Families of rows that turns and mirrors carry onto each other, the same ones carrying the whole set onto itself: the rest of each named row's family, in list order:
4 families of 8 rows:
k_99: [ 18.7  12.8  12.8  -1.5   4.1  -3.9  -2.6  15.4  -1.7  12.9   8.2   7.4
 -15.3  17.8 -31.2   3.9  -3.0   8.8   3.5]
k_633: [ -0.3  -2.3   6.6  27.4 -11.4  29.5 -12.1  -7.5  11.0  10.4   0.1  -4.7
  -0.6   5.4   6.9   3.1  14.7 -31.6   6.5]
k_183: [ -7.4  14.9  13.7   7.8  -8.7  19.5 -11.0  -5.7  20.1  11.9  12.5  13.6
 -13.4  24.6  -2.5  -5.5  17.4   5.1  -1.2]
k_396: [ 13.6  25.8   4.1  -4.0   1.8  -0.5  -5.2  11.6   5.5  13.4  28.0  -4.0
  -4.2   1.7 -35.9   7.1  -1.6   7.5  -2.5]
k_103: [ 23.3  22.7   5.1  -7.8 -13.6  -4.1  -1.0  10.2  -7.6   9.9   6.2 -14.4
 -11.0   9.0 -32.6   7.9  10.8  10.8   0.7]
k_809: [-8.8 17.1 18.8 13.0 -7.1 19.1 -7.3 -0.8 19.3  1.2 31.1 -1.5  5.6 19.9
  0.8  4.6 22.3  2.2  3.1]
k_591: [  8.0  17.3 -10.4   9.2   2.1  16.2 -23.3  14.5 -15.4   3.4 -21.8 -33.9
  13.4  15.0 -21.0  29.6  10.3   6.4 -10.8]
k_745: [ -0.6  13.0  21.9  15.4 -23.2  24.5 -18.8  -2.1  25.6   4.3  16.4   1.0
  -9.1  21.7 -11.3  -0.7  23.0  10.9  -1.4]
k_960: [  0.4  -4.2 -14.6  -4.7   2.9  -1.8 -25.2  19.8  16.9  -6.9  -5.7 -29.9
   1.6   1.6  -7.9  27.4  30.8 -13.5 -12.3]
k_361: [ -0.8 -11.9 -10.1   2.3  10.7   5.7 -33.8  13.3   6.2  13.8  -5.9 -30.9
  -8.2   3.6 -11.1  16.5  41.0  -8.5  -8.1]
k_662: [  3.2   5.3  -8.9   0.1  -8.1   2.7  -9.0  24.4 -10.0  -0.7 -16.5  -6.6
  -0.4  -6.2 -20.4  11.6   7.6 -35.3   0.8]
k_989: [ 17.6  20.6  11.0  17.6  -4.0  22.7 -23.6   4.2   2.3   5.7   5.4  -6.0
  -1.9 -12.7 -17.7  23.9 -18.7  25.4 -14.0]
k_966: [ -0.7  -3.5   4.7  21.0 -15.5  15.1 -18.7   4.7  11.3   1.1 -17.6   2.9
  -0.4  24.8   3.8  10.6  15.6 -30.7   8.0]
k_881: [-14.7  -9.8  10.9  20.6  -1.0  15.5 -27.2  12.5   9.5   1.6   5.5   5.2
  -2.4 -24.4   8.5  23.5  21.9   8.5   3.7]
k_162: [  2.7 -11.4   7.1  29.1 -11.1  29.5 -25.1  10.2  11.5   9.6  -5.0  -3.3
   1.9  16.7  -5.4  12.3  16.3 -37.1  -3.6]
k_269: [ -0.6  17.4  23.0  24.7 -11.5  22.0 -23.2   9.5   0.0  21.5   2.6  -6.9
   3.3  -4.3  -8.0  21.5 -14.3  25.3 -11.6]
k_939: [ -0.3  24.5  -7.4  15.0   9.5  17.5 -37.9  12.9  -9.3   2.2 -15.0 -24.5
   4.1  17.6 -36.5  20.6   5.8  11.6  -4.5]
k_879: [ -3.5   3.7  -3.1  18.0 -21.4  20.1 -23.2   0.6  18.9  -1.4   0.4  -9.5
  10.7   8.9   0.4  20.9  18.0 -39.5  -1.0]
k_170: [  5.4  16.0  11.5  28.4   6.1  26.6 -28.3   3.4  -4.0  24.5   9.8   3.7
   7.7  -5.5 -10.1  26.1  -3.6  25.5  -6.0]
k_862: [  0.3 -16.3  22.5  16.7  -2.8  11.7 -30.9  19.0  20.2  -0.4   9.5  -0.6
 -11.7 -20.8   5.1  16.5  16.8   1.7  -5.3]
k_503: [ -8.5  -4.6  16.6  12.9  -2.8   2.5 -23.9   4.6  18.2   2.3  15.4  -9.5
   1.2 -18.0  20.8  21.5  11.6  -6.7   0.0]
k_207: [ 11.8  20.3  16.9  16.9  -6.3  31.1  -8.5   4.7  18.8  -0.3  21.1   8.6
  -4.6  24.0 -14.4  -1.3  16.1   7.8  -9.4]
k_425: [ 13.8   0.6 -10.1   7.2  -9.1   1.0  -1.1  19.1  -2.9   7.1  -5.9 -20.7
   5.7   0.1 -34.1  28.1  -2.4 -28.7  -1.0]
k_241: [  7.8  27.0  16.4  -1.8  -5.9  -7.0  -8.9  26.0  -7.4  14.2  10.3  -2.2
  -9.6  12.0 -32.0   3.6   8.7  12.6  -0.3]
k_524: [ -2.6   0.6 -11.9   3.2   9.5   9.4 -38.4   5.2  10.4  -5.2  -7.7 -23.0
  -2.7  -6.8   1.6  10.7  39.6 -11.9  -1.2]
k_825: [ 16.9  20.1 -11.2   8.5  11.7  10.2 -25.2   4.3   3.3   7.6   0.2 -35.8
   9.3  18.1 -31.7  26.6  -1.4   9.5  -8.5]
k_374: [  7.3  -6.0 -11.8   3.6  -1.0   0.8 -36.6  17.4   3.6  10.3 -11.3 -18.5
   4.2  -4.8  -6.7  29.5  43.3  -2.4  -2.0]
k_221: [ -5.9  20.2  14.3  19.0   8.1  25.2 -17.5   4.2   9.9   6.8  18.2  -4.1
   9.8  -1.5  -8.1  20.3 -19.9  17.6 -12.4]
k_222: [ 11.7  -1.3 -11.0  -2.1 -15.4   3.3  -8.5  11.8  -0.4  15.0 -23.9  -4.3
 -10.6   5.6 -29.1  16.7  -4.8 -24.8  -2.3]
k_48: [  9.7  10.2 -12.9  11.2   7.6  22.0 -29.4  10.5  -3.9   3.9 -10.7 -19.6
   6.1  10.1 -39.4  31.4  15.7  22.7  -4.9]
k_424: [  1.8  -7.6  19.5  18.1  11.6  16.7 -13.1  14.2  13.8   8.4  18.0  -3.8
  -6.4 -17.0  15.6  13.0  17.9  12.0  -9.8]
k_321: [  0.6  -0.1  -9.4   6.5  -6.3   2.6 -14.4  13.9 -10.5  15.5 -13.0 -14.2
 -12.3  -7.4 -36.1  12.1  -1.6 -28.9   5.3]

Same family as k_939: k_745, k_361, k_162, k_269, k_862, k_241, k_321
Same family as k_881: k_99, k_183, k_966, k_170, k_374, k_222, k_48
Same family as k_960: k_396, k_809, k_879, k_503, k_425, k_825, k_221

Families of rows that turns and mirrors carry onto each other, the same ones carrying the whole set onto itself: the rest of each named row's family, in list order:
4 families of 8 rows:
k_378: [ 13.1   5.1  17.2   2.0 -16.9  -1.6 -13.2 -15.3 -22.2  -9.0  20.1  18.7
  -8.8  -6.6]
k_264: [ 23.6 -10.1   5.8   4.3 -14.3  26.5  -4.3 -13.3  -5.0  11.3  15.9  -2.4
  -5.5  -9.4]
k_77: [  7.0 -26.1 -20.0   2.8 -17.4  15.9   6.7 -34.2  -0.8   4.4  -1.7  -9.1
  21.2   3.6]
k_541: [ 25.4 -41.7  -9.0 -13.0 -26.9  -4.7  12.9 -27.3   1.5 -27.2 -17.2   7.5
   4.9   6.7]
k_965: [  5.5 -11.0 -15.5   3.8 -14.8 -26.8   4.4 -34.2 -11.4 -14.1   0.9   8.5
  10.6  21.9]
k_797: [ 25.6 -15.4  13.2  -1.0 -14.4  21.6 -12.7 -12.0  -6.4   3.1  19.5   4.1
 -10.3 -14.6]
k_990: [ 37.9 -16.1   9.6 -11.2 -26.3  12.4  -4.8  -4.4  -8.7 -23.9  -8.2  19.5
 -11.8  -8.0]
k_725: [ 29.9 -16.8  14.8  -7.5 -23.7   0.9  -7.7  -2.9 -11.2 -20.5 -14.0  18.0
 -17.0 -11.8]
k_465: [ -3.6 -16.5 -16.3   1.0 -23.2 -19.0  -0.9 -33.8 -11.1 -19.0   9.0   6.5
  10.5  21.0]
k_676: [  5.6 -27.8 -26.3  -0.3  -4.1  -9.1  15.4 -24.7  -0.5 -16.3  -2.2  27.5
  22.1 -14.1]
k_665: [ 18.1 -14.5  12.7   5.1 -16.4  19.6 -14.7  -9.2   2.2   7.6  12.8  -4.8
  -2.0 -11.7]
k_748: [ -2.8 -23.9 -20.4  10.8 -18.3 -21.2   3.8 -37.3  -4.9 -14.9  -0.5   5.7
  11.6  16.8]
k_320: [  8.7 -34.5  -2.0  -7.6 -32.8  -4.8  14.4 -28.0   9.3 -22.0 -20.4  15.8
   8.3   5.5]
k_338: [ 33.2 -15.0  -1.6  10.4   6.5   3.1  -4.2 -13.7  -6.5 -13.1  12.9  27.5
  -3.3 -29.3]
k_513: [ 28.4 -18.0   8.9  -4.8 -10.7  19.4 -10.2 -13.3 -13.9   7.6  16.0  -7.7
  -2.2 -15.1]
k_599: [  0.4 -22.0 -14.1  12.4 -22.7 -17.8   2.3 -35.1  -4.7 -11.3   8.6  18.1
  13.1  23.4]
k_539: [  8.7 -33.9 -22.2   5.6 -18.2  12.4   2.9 -18.5   2.0   5.4  -4.7  -0.5
  24.4   8.1]
k_54: [ 14.1 -39.2  -6.9  -9.3 -25.4 -14.2  14.4 -30.3   6.4 -18.7 -17.1   4.9
  13.0   6.4]
k_559: [ 16.3 -32.3 -22.4   3.2   1.5  -8.3   9.5 -37.0  -3.2 -17.0  -0.9  20.9
  24.1 -17.3]
k_998: [ 31.1  -8.7  13.2  -6.4 -22.7   6.7  -9.5 -14.2 -10.7 -26.5 -11.5   5.5
 -20.4 -12.0]
k_492: [ 21.6 -14.8 -10.0  10.4   1.4   6.7  -8.3 -16.2 -12.0 -11.7  15.2  30.7
 -11.5 -29.6]
k_807: [  9.8 -32.7 -23.7  -0.6  -7.5  -9.4  20.9 -34.9  -8.9 -16.2  -1.7  20.3
  24.7  -8.6]
k_334: [ 16.0 -40.2  -5.4 -12.5 -27.2 -13.4   5.6 -26.7  -1.3 -22.7 -25.2  11.6
   5.5   2.5]
k_124: [  2.2 -28.0 -11.0   5.9 -18.5  11.1   1.8 -26.6  -0.9  -0.6  -7.1 -15.9
  25.8   0.2]
k_703: [  5.1 -36.3 -23.9   4.2  -2.8  -5.5  13.4 -38.4 -11.5 -15.2   4.9  21.7
  14.8 -19.7]
k_858: [ 33.7  -8.8  -3.4   3.6   1.1   4.7 -10.9 -12.2  -9.9 -12.0  15.5  25.4
 -16.0 -21.4]
k_912: [ 17.2   8.2  12.2  -0.8 -16.2 -13.0  -7.8 -15.9 -18.2  -6.9  18.6  21.9
  -6.2   5.5]
k_653: [ 29.0 -11.1  -4.5  -2.0   7.4  -3.7  -6.5 -16.2  -9.9 -15.8  15.2  17.4
 -13.7 -30.6]
k_931: [ 18.4   3.8  11.5   5.2 -16.1  -2.7 -13.1 -22.8 -30.5 -13.1  20.6  11.5
  -6.7   0.8]
k_973: [ 32.6  -3.8  13.1  -6.6 -19.3   8.5 -12.7  -3.0 -10.1 -19.4  -7.4  14.7
 -12.7 -10.5]
k_886: [  4.8 -33.8 -23.5   6.5 -21.0  10.6   8.1 -29.4  -4.6  -7.0  -8.3  -5.0
  24.2   4.4]
k_735: [ 10.5   3.8  10.2   3.1 -21.2  -6.2  -9.1 -11.9 -20.3 -15.3  24.7  14.7
 -10.4   6.2]

Same family as k_665: k_541, k_965, k_990, k_492, k_124, k_703, k_912
Same family as k_539: k_676, k_320, k_513, k_599, k_998, k_653, k_931
Same family as k_378: k_797, k_748, k_54, k_807, k_858, k_973, k_886

